The rows of R fall into a few groups, which share some directions, and each row is roughly a mix of its group's hidden directions.
R (124 x 11):
-267	227	8	180	-251	129	-270	-249	168	-430	305
65	217	194	40	194	-401	-365	355	351	-8	63
-130	162	67	-247	5	224	-59	-219	-348	-505	300
221	-184	190	-214	-39	121	89	-21	563	52	408
-369	34	50	-282	-221	183	-183	-14	293	-337	375
-265	-87	29	-141	33	216	159	-187	-542	-349	232
-146	194	38	405	170	-146	-216	-148	-550	-153	-76
148	-117	-150	-184	313	-101	205	-62	-636	159	0
-164	-18	80	-173	113	32	206	-117	-600	-414	104
414	231	-300	26	-405	9	-198	187	286	63	-190
56	-65	339	-480	28	-9	110	95	188	-252	450
310	-82	-276	86	177	-161	74	-277	-582	70	77
516	139	300	-392	279	-11	-118	-142	100	-17	-153
-35	49	-137	319	-27	-250	-366	-83	71	-274	517
210	-99	375	-10	373	-448	-157	13	63	-246	227
-27	242	3	431	-103	-160	-141	-5	-368	-456	176
-417	110	-286	245	-142	292	121	-324	110	-40	330
313	-156	-311	127	124	-278	-357	-46	-34	403	-235
608	-115	12	-159	223	-209	49	-7	-287	220	-200
439	-137	-27	-131	85	-94	140	73	361	512	-115
-261	-18	-386	482	-300	51	-50	53	255	248	35
-13	0	-153	448	-109	-314	79	195	-152	388	-350
-373	37	67	73	168	145	-31	-92	-528	-419	-107
342	135	-132	166	-225	-205	-494	-37	256	-85	-290
469	109	170	-265	-20	-72	-126	329	422	183	57
455	-168	292	-375	173	-215	146	-112	71	-183	256
-303	-139	214	-117	142	242	57	-257	53	-477	356
199	111	243	-41	-144	-100	-103	152	690	38	-147
216	-128	239	-228	-75	-10	39	19	587	-33	388
-563	-239	-56	409	-153	-128	-26	125	-243	-122	33
-46	80	549	-389	244	229	144	20	95	-108	246
-81	95	24	269	5	-465	-371	274	388	73	48
48	-340	277	-306	220	-192	197	328	104	334	-183
169	-63	271	-411	-39	6	73	164	527	-24	297
-279	79	-310	335	-212	252	31	-144	-319	96	-376
-175	110	-263	568	-19	155	-123	-198	335	140	-174
275	93	-331	258	-9	253	10	-374	-453	-35	70
229	-120	-185	-67	-177	141	115	-10	634	303	-109
-95	227	-256	324	-417	290	-105	-125	173	-53	-357
107	-105	132	-263	245	-166	-206	-221	-484	-374	-117
144	-106	-20	353	127	-349	109	-29	-414	282	-342
-174	278	-233	74	-77	-35	-364	97	19	481	-356
210	98	-245	131	-115	-226	-94	254	-1	528	-358
-302	309	-276	445	-115	-26	-293	279	-11	160	-104
-181	-217	294	-382	297	-15	239	-32	-416	-199	61
-131	-20	-171	-51	241	-85	90	4	-739	55	-56
24	-122	432	-191	246	27	416	197	-81	195	-346
-164	184	-301	548	-25	109	-386	-123	206	-66	19
-114	-111	419	-347	294	28	386	100	-231	-106	207
-296	-146	-33	101	152	26	113	-235	-615	-209	-204
278	179	58	-31	-50	-163	274	126	-215	442	-447
-651	64	131	-75	44	259	160	-23	97	276	-212
2	14	-389	395	-175	30	61	-4	348	442	-127
-93	-157	278	-241	303	-67	115	-33	-569	-257	-79
237	89	-235	155	-239	-33	-187	46	561	315	-151
310	202	-67	-205	-316	151	-96	171	510	161	-212
144	243	-286	120	-102	286	-165	-8	540	258	-148
-39	171	-300	629	-283	-55	-173	-6	171	22	127
230	17	35	-258	147	-186	-103	-182	-491	-459	55
-75	192	20	153	6	-339	-412	317	469	-44	44
349	-53	-213	533	95	-319	-149	-50	-259	51	-128
-5	-77	57	-298	118	116	361	-57	-638	88	-45
-244	-146	-64	200	-260	-47	354	94	373	380	-249
-291	-172	218	-199	105	298	159	-204	186	-403	333
-472	-216	-277	366	-164	-11	282	163	-27	248	33
-249	368	-226	68	3	74	-643	19	-51	27	14
-8	-26	-496	518	-162	-69	-216	-240	-51	98	110
50	78	-421	386	-318	-122	-391	-62	252	62	-30
71	-181	55	-218	229	340	348	-75	356	356	-198
-84	-117	-155	133	-404	-126	131	-63	484	356	-230
-299	10	21	211	-201	278	13	206	478	389	-32
214	123	-185	-216	-148	246	-51	226	462	381	197
80	-86	-400	369	113	-10	111	-186	21	483	-269
-279	242	150	68	-89	249	-188	-186	118	-357	480
-409	34	-156	146	-67	133	-130	-125	-421	-394	274
80	-146	149	-300	-17	76	98	117	47	-516	488
530	42	-221	312	4	-320	-78	-257	-136	209	-104
-180	306	66	203	66	-348	-450	257	154	-273	-107
423	152	-31	-8	122	-211	-376	-113	-448	-223	91
-221	161	-315	252	-97	215	49	-379	242	12	421
58	85	-283	216	-120	-459	-143	219	14	484	-103
-206	-172	-179	182	59	500	150	-328	-382	-94	0
-352	469	1	-162	-47	260	-121	86	13	346	-306
251	30	-370	465	-224	-404	60	143	116	81	-42
-81	55	204	-30	318	-19	-104	-46	-580	-368	194
14	68	416	-545	67	111	-97	10	-32	-370	190
-7	271	151	128	13	-363	-385	314	416	-65	-79
-201	88	-270	559	-166	34	-292	-217	11	-243	-151
33	138	535	-338	49	161	-62	126	403	-87	193
-520	-197	6	-117	101	239	47	25	-220	-260	408
-248	292	-290	129	-41	60	-516	84	77	326	-192
-390	-239	233	-13	398	26	142	-207	-392	-78	173
300	-48	-283	-48	-58	25	-101	89	269	481	-419
326	-58	288	-339	237	-223	-172	-107	-264	-254	-294
239	257	-241	125	-322	-140	-171	156	408	328	-170
-19	214	95	-46	67	168	338	65	0	498	-468
-153	-239	344	-247	254	-130	58	40	-495	-252	-144
-248	-166	156	-77	202	257	214	-197	-496	-305	-157
-563	-222	-79	-58	-115	174	88	-73	-256	-329	263
23	-191	-176	240	118	427	174	-405	-290	4	-275
-120	-73	44	-43	212	-159	77	-96	-702	-142	233
-20	-108	281	-328	312	25	186	-24	-545	-212	-50
314	35	65	83	31	-222	-105	155	542	351	-251
-149	177	515	12	20	55	-59	165	-58	-416	382
312	-43	371	-196	-95	218	151	-131	522	-157	-82
110	-100	-143	383	-209	-346	231	133	6	385	-321
-448	136	210	11	-29	353	-157	-212	-37	-336	320
383	-25	-287	178	126	-280	-343	106	-206	324	-210
412	123	-119	-65	-6	42	-257	12	507	380	-48
-223	-210	-561	202	-103	-130	92	-246	-332	9	-138
-163	-145	116	-138	97	-6	-227	-100	-169	-541	450
-193	177	109	-13	-122	-393	-294	395	395	-14	162
-137	158	97	39	134	308	-183	-315	15	-529	310
-313	66	52	49	-102	-267	-289	277	266	-77	500
-353	88	23	-102	-295	266	231	-14	529	175	-101
228	-88	385	13	356	-61	-126	222	-340	147	-367
-319	-106	58	-44	209	254	158	-131	-572	-246	-139
-227	-29	-54	243	-38	-393	-215	-49	-313	-212	462
-296	321	-189	6	-220	252	-326	231	326	-141	226
195	-158	138	-561	47	242	308	86	320	104	47
224	-171	-153	280	-116	28	193	-297	507	226	-217
10	305	-283	353	27	53	-566	-26	-40	-189	126
-438	14	-69	206	70	135	-56	-110	-534	-320	-101
400	-15	323	-408	51	-116	102	117	411	19	188
Here is one row of each group, with its name. Which group are the others in?
7	331	-162	347	-231	265	-268	-62	389	61	255 => U
-293	110	66	218	85	130	-232	-212	-148	-533	312 => T
-280	-145	97	-233	98	324	267	-139	-494	-250	24 => V

53	207	-456	374	-336	-156	-206	29	47	304	-86 => V
141	-218	439	-349	117	-256	-116	414	137	40	-97 => U
-535	79	-80	276	-148	223	-101	-35	327	-250	221 => T
314	284	21	-272	190	294	343	-396	-34	-12	-154 => U
-185	-45	204	-387	255	261	37	-216	-444	-262	43 => U
-368	158	-142	337	-202	-166	15	382	-73	327	-233 => T
-67	-441	-31	104	135	193	220	-468	-279	-237	86 => V
-76	255	-145	184	-186	-254	-366	8	-37	-388	406 => V
-375	61	24	84	-212	-114	-247	318	445	47	322 => V
197	-135	-107	544	212	-282	12	-83	-340	130	-217 => T
-108	-193	292	-252	299	-73	102	-9	-559	-227	-95 => U
